Named turns come first, each shown by rows before and after it. Which turns, in which order, take the first row of each pair that follows to the second? Write the first one first, as in the answered first pair.
L:
[ 3, -5,  7, 23,  0,  5, 13, 23,  6, 18, 14] -> [ -5, -12,  -6,  22,   1,   2,  21,  16,  -2,  17,   8]
[  1,  10, -12, -16,  -2,   8, -11,   0,  -3,   6, -10] -> [-11,  -1, -14, -15,  -4,   6,  -7,  -7,  -4,  -5,  -8]
[  0,  -1,   8,  13,  -7, -14,  12,  11,  -5,  11,   4] -> [ -5,  -7,   5,  13,  -5, -16,  14,   8,  -5,   7,   5]
J:
[-10,  -8, -12,  -5, -11,   6, -14,  15,   2,  -8, -13] -> [ -9,  -9, -11,  -3, -10,   5, -13,  16,   5,  -9, -13]
[  6,  -4, -15,  -2,   8,   0,   1,  -6,   5, -14,  -8] -> [  2,   1, -18,  -8,   3,   0,  -2,  -9,  -2,  -8, -10]
[  8,   4,  -1, -10,  -3,  -4, -17,  14,   0,   3,   2] -> [  3,   3,  -2, -10,  -6,  -3, -17,  14,  -2,   5,   3]
[ 15,  -5,  23,  -6,   3,  -3,  -2, -16,   4,  -1,   8] -> [ 14,  -2,  20,  -9,   1,  -3,  -5, -19,  -1,   2,   7]
G:
[ 14,   5,  -6, -11,   9,   3, -23,   5,  15, -10, -15] -> [ 15,  11,  -5, -14,   7,   2, -25,   3,  10,  -3, -16]
[ 13,  -2, -13,  -6,  19, -13,   3, -16,  -6,   0, -14] -> [ 14,  -6, -12,  -4,  21, -14,   5, -13,  -2,  -2, -12]
[-18,  -1,   5,  12, -15,   9,   6,  18,   5,  13,  21] -> [-20,   0,   3,  10, -16,  10,   5,  18,   5,  13,  20]
[ -1,   9,  19, -10,   1,   6, -16, -11,   0,   0,   6] -> [  3,   7,  24,  -5,   4,   1, -13, -10,   2,   0,   9]
Pairs:
(two turns a pair)
[ 32,   4,   9,   0,  11, -11,  -7,  -2,  18,  11,   0] -> [ 19,  -7,  -7,  -5,   3,   2,  -9,   4,  32, -13,  -4]  G G
[-25, -33, -11,   4,   4,   1,   7, -14,   3, -34,   3] -> [-29,  -2, -14, -17,  -9,   5,  -5, -28, -29,   1,  -8]  G G
[-10, -13,  -6,  -8,   0,  -2,  -6, -16,   5, -17, -13] -> [-20,  -9,  -3,  -7,  -9,   2,  -7, -16,  -6,  -6,  -7]  G J
[ -4, -15, -15,  -5,  -3,   4,   6,   2,   8, -23,  -8] -> [ -7,   1,  -2, -14, -13,  12, -12,  -2,   8, -21,  -3]  G L
[ 18,   0,   8,  -8,  14,  -8, -10,   0,  20, -16, -13] -> [ 17,   6,  -7, -14,  11,  -3,  -9,   4,  14,  -8, -23]  G L
[ 24,  -1,  -4,   1,   7, -13,   3,   8,   3,   8, -11] -> [  3,   5,  -7,  -6, -11,  -6,   2,   3, -17,  22,  -8]  J J
[  6,   9, -15,   0,   3,   1,   2,   3, -12,  19, -16] -> [15, -4, -5, 15, 14, -7, 11, 10,  0, 11, -8]  G G
[ 11, -11,  -6,  16,   8, -15,   8,  -3,  -9,   3,   5] -> [ -1, -19,  -4,  12,   0,  -7,   1,  -3,   5, -19,  11]  L G
[ 14, -11,   5,  -6,   6, -20,  -5, -29,   6, -18,  -1] -> [ 18,  15,  11, -16,  -3, -11, -18, -25,  -4,   4,  -4]  L J
[ 10,   4, -10,   4,   4,   1,   6,   4, -12,  23, -19] -> [ 11,   0,  -5,   9,   6,  -4,   9,   5, -12,  25, -16]  G J
[-13, -13, -15,  -7, -13,  13,   4,  18,   9,  -7, -12] -> [ -9,  -1, -18, -16, -12,  14,  -2,  14,   0,   3, -18]  J G
[  1, -14,  20,  11,  -1, -14,   3,  -3,  -3,   9,   8] -> [ 15,  -8,  16,   4,   9, -17,  -2,  -7,  -1,   9,  -3]  J J
[ 11,  14,  -9,  -4, -10,   8,   1,  19,   6,   6,  -5] -> [  4,  13,  -8,  -2, -15,  11,   3,  20,   3,   7,  -1]  J J
[  7,  -4, -19,  -3,  17,  -4,  -8,  10,   6,   8,  -3] -> [ -8, -10, -23,  -9,  11,  -2, -11,  -2,   2,  -2,   0]  L G
[  4,   9,  -3,  -2,  -2, -10,   2, -17,   1,   8,   2] -> [  3,   6,  -1,   1,  -1, -12,   5, -16,   1,   7,   4]  G J
[ 15,   1, -10,   6,  10,   3,   4,  11,  18,  -9, -14] -> [  3,   0, -22,  -2,   2,   8,   2,   4,   9, -13, -20]  L G
[ 13,  -7,  27,   9,  16, -16,  -7, -13,   0, -15,  10] -> [ -6, -14,   5,  -5,   0,   3, -14,  -8,  10, -37,   0]  G G
[ -7,  17, -15,  -2, -20,  17,  -8,  28,  -8,  23,  -8] -> [-23,   3, -20,  -1, -19,   4,   2,   4, -29,  24,  -6]  L G
[ -7,  -8, -11,   3,  -4,   5,   5,   8,   0,  -7,  -1] -> [ -5,  -2, -15,  -2,  -4,   6,   0,   6,  -1,  -6,  -7]  J G
[ -7, -16,   0,  16,  11,   4,   8,   3,  13, -32,  15] -> [-24,   9, -17, -12, -10,  21, -11,  -9,  -9, -17,  -2]  G G
[-29, -16, -11,   0, -16,  11,  13,   4,  -5, -26,   0] -> [-23,  -5, -21, -11, -17,  16,   5,   2,  -5, -26, -13]  J G
[ 13,  21,  30,  -4,   2, -15,  -4, -15,  -7,   2,  19] -> [ 22,  14,  27,  -3,  10, -18,  -4, -15,   4, -10,  15]  G J
[-33, -12, -15,   0, -16,  17,   8,   4, -17,   2,   7] -> [-19,  -1,   1,   8,  -7,   2,  13,  -2, -31,  27,  11]  G G
[ 9, 16, 20,  3, -5,  6, -8, 11, -1, 12,  5] -> [  8,   4,  -9,   9,   3,  -3,  13,  12, -11,  20,  -9]  G L
[-10,  -2,  15,  -4, -10, -11,   2, -13, -18,  14,   6] -> [ -3,  -8,  25,   4,  -5, -14,   3,  -8,  -8,   6,  12]  L G
[ 1,  2,  3, 13, -1, -1, 13,  7,  8,  9,  1] -> [-8, -6, -5, 11, -4,  2, 14,  4,  8,  1, -2]  L G
[  9,  11,  51,  25,   9, -15,   2,  -2, -13,  25,  36] -> [ 38,  -3,  37,  22,  32, -21,  -3,   0,  23, -11,  17]  G J
[ 15,  -5,   6,  11,  16, -24,  18,  -5,   2,   0,   0] -> [  8,  10,  -1,  -3,   8, -20,  10, -17, -16,  15,  -8]  J J
[  6,  -6,   9,   8,  10,   9,  -3,  24,  27, -15,   9] -> [-10,  12,  -8, -15,  -8,  25, -18,  17,  11,  -7,  -5]  G G
[  5,   5, -20,  -6,   4,   6,  -4,   5,  10,  -9, -17] -> [ 12,  16, -10,  -7,   6,  -1,  -6,  -1,  -3,  11, -18]  G G
[-25, -11,   4,  17, -12,   4,  12,  17,  -4,   4,  19] -> [ 23,  -6,  -1,  14,  18, -11,   4,  14,  21, -10,  -3]  J J
[ 16,  -2,   0,   4,   8, -11,  -5,  -5,  25, -19,  -9] -> [ 16,   9,  -9,  -6,   1,  -3, -12,   0,  24, -14, -18]  G L
[ 18,  -7,  -5,  -3,  14,   8,  -1,  24,  23, -12,  -7] -> [  3,  -7, -22, -13,   7,  14,  -1,  17,  15, -14, -16]  G L
[ 12,  12,  14,  -4,   1,  -2,   3,  -4, -21,   7, -15] -> [ 15,  -7,  18,  11,  10,  -6,  11,   7,  -2, -12,  -7]  G G
[-29,  -6,   3,  -6, -14,  14,  -2,   2,   7,  -3,   0] -> [-19,   9,  14,  -4, -10,   6,  -1,  -6, -10,  22,   1]  G G
[11, -3, -1,  6, 17,  5,  4, 18,  7, -4,  8] -> [ 11,   2, -13,  -5,  14,  11,  -3,  14,   6,  -8,  -3]  G J
[ -3,   2, -25,   8,   3,   6,   1,   3,   4,  -7, -13] -> [-12,   7, -23,   7,  -3,   8,   0,   2,  -7,   2,  -8]  G J
[11, 16, -3,  7, -9, -7, -4,  7, -5, 20, -7] -> [ 15,  11,   1,  13,  -4, -12,  -1,   8,  -3,  18,  -4]  G J
[ -4,   2,  21,  -5,   1,   4, -12,  -5,   2, -10,   9] -> [15,  9, 15,  4, 12, -2, -3,  9,  1, 11,  1]  L G
[23,  4,  9, -2,  8,  3, -6, 15,  5, 12,  3] -> [15, -5,  1, -5,  6, 10, -7, 20, 16, -4,  2]  G G
[ -9,  -8,   9,  -7,   2,   9,   6,   4,   0,  -6, -16] -> [-12,  -6,  11,  -7,  -1,   9,   6,   4,  -4,  -2, -14]  G J
[13, -7, -5,  7, 11,  4,  3, 22, 17, -8,  0] -> [  8, -10, -23,  -4,  13,  -2,   4,   2,   5, -11, -14]  J L
[  9, -12,   0,  14,  10,  -5,  19,  24,  13,  -2,   6] -> [ 12, -15, -15,   4,  18, -13,  18,   6,   7, -12,  -7]  J L
[ 18,  17,  33,   6,  -1, -13,   0,  -5,  -2,  18,  24] -> [ 33,   9,  25,   4,  14, -16,  -2,  -6,  17,  -2,  15]  G J
[-17, -10, -17, -15, -12,  17,  -9,   3,  15, -33,   2] -> [-14,  11, -21, -29, -17,  18, -18,  -8,  -1, -14,  -8]  J G
[-11, -22, -20,  -6,  18, -11,  12, -12,   9, -32, -14] -> [-16,   5, -25, -24,   6,  -5,   1, -25, -17,  -6, -24]  G G
[11,  7, 11,  8,  5,  3, -2, 15, 14, 11, -2] -> [ 3,  2,  1,  3, -1, 10, -4, 18, 21, -1, -5]  G G
[ 1,  1,  4, 14, -4, -4,  7, 17,  2,  9,  8] -> [ 5, -5, -5, 15,  4, -9, 11, 13,  4,  4,  1]  L J
[  3, -24, -32,   8,   4,   1,  15,  17,  21, -16, -13] -> [-13, -17, -16,  -7, -12,  15,  -8,   7,  24, -34,  -3]  G L
[ 13,   2,   3,  -2,  10, -15,   3, -22, -10,  20,  -3] -> [  6, -10,  11,  10,   9, -18,  12, -15,  -5,  17,   9]  J G
[ 5, 19, -1, -6, -8, -1, -1,  6, -4, 10, -9] -> [ 14,   8,   8,   7,   2, -10,   7,  11,   6,   4,  -2]  G G
[  9, -26, -15,   6,   0,  -4,  -1, -15,  -9, -27,  -4] -> [ -2, -20, -21,  -3, -10,   3,  -5, -17, -19, -22,  -7]  G J
[-25, -21,   4,  -5,  -5,   5,   7,   5,   7, -13,   4] -> [-15,   5,  16, -13, -14,  14, -11,  10,   8,  -1,   6]  G L
[26, -7, -1,  9, 18, -5,  7, 13, 21, -7, -9] -> [ 11,  19, -11, -15,   1,   3,  -6,  -8, -13,  17, -21]  J J
[-10,  -6,  29,  31,   1,  -3,  20,  15,  12,  10,   5] -> [-14, -12,  11,  31,   5,  -7,  31,  11,   1,  14,  -3]  L L
[-11,  -7,   5,  -4, -10,   9,  -5,   9,   7, -10,   9] -> [ -7,  -1,   0, -11,  -9,  13, -11,   7,   8, -11,   0]  J G
[  2,   1, -15,  -4,  -2,   5,   1, -11, -15,   1,  -7] -> [ -1,  -6,   0,   0,   0,   0,   0, -18, -12,  -9,   5]  G L
[ -3,  -1,  -4, -18,  -2,  10,   0,  -9, -14,   4, -25] -> [ 14,  -3,  14,  -2,  12,  -7,  10,  -9, -15,  14, -16]  G G
[  7,  11,   1,  -9,   0, -11, -15, -12,  11,  -4,  -5] -> [-14,   9,   2,  -7, -15,  -4, -11,  -9,  -1,   3,   6]  J J
[ 23,   4, -12,  -7,   0, -13,   1,   4, -12,  -4,  -9] -> [ 18,   5,  -5,  -3,  -3, -16,   4,   3, -21,   6,  -2]  J G
[  4,   9, -14,  -3,   9,  -8,  13, -18, -30,  18,  -9] -> [ -1, -15,  10,  10,  16, -18,  16, -24, -13, -12,  14]  G L
[ 18,  -1, -21,   3,  16, -10,   6,  -1,  -3,   6, -13] -> [ -8,   2, -21,   0,  -1,  -2,   7,  -4, -21,  18,  -5]  J J
[ -9,  -2,  -4,   1,  -4, -10,  20, -14, -19,   9,   9] -> [-10, -13,  -4,   9,   0, -12,  25,  -9,  -7,  -2,  12]  G G
[ -4,  -9, -18, -23,  -5,  10, -19,  -3,  18, -41,  -5] -> [  7,  27,  -3, -32,  -6,   0, -26, -21, -23,   9, -10]  G G
[-20,  11,  -4,  -7, -16,  27, -18,   8,  10, -18,  -5] -> [  1,  32,   0,  -3,  -8,  19, -15,  12,  -5,  17, -11]  L G
[ -4,  -3,   9,   2,   4,   0,  -9,  -1,   0, -10,  13] -> [ -9,   1,   4,  -4,  -1,   5, -13,  -4,  -3,  -9,   9]  G G
[-16,  -9,  -5, -10, -15,  13,  -6,  -4,  14, -24,   1] -> [ -8,  15,   5, -15, -15,   6, -12, -17, -16,  12,  -2]  G G
[  3, -27,  -3,  14,  11,  -3,  16,  18,  25, -25,   7] -> [ -2, -14, -27,  -9,   2,  12,   1,  10,  23, -31, -13]  G J
[-27,  -7,   8,  17, -26,  10,   4,  21,   5,  -9,  18] -> [ 25,  -1,   1,  12,  10,  -4,  -4,  16,  31, -24,  -8]  J J
[ 9,  5, 16,  1,  9, -9, -1, -9, -7,  9, 10] -> [  1, -11,   8,   3,   9,  -4,   1,   0,  11, -16,   9]  G G
[ -5,  -3,  -7,  11, -15,  13,  20,  26,   2,  24,   1] -> [-25, -14, -11,   4, -21,  13,  21,  11,  -5,  12,   1]  L G
[16, -1,  6,  8,  9,  9,  2, 17, 14, -4,  6] -> [ 18,  17,  -3, -10,   7,  11,  -8,   3,  -1,   8,  -8]  J J
[  2,   7,   2,  -2,   9, -14,   3, -23, -28,  13,  -5] -> [  6, -18,   5,  15,  21, -17,  12, -12,  -3, -11,   6]  G G
[10, -4, 20, 17, -3,  5,  4, 29, 23,  1, 16] -> [ -9,   2,  -2,  -6, -22,  24,  -9,  26,  19,  -9,   4]  G G
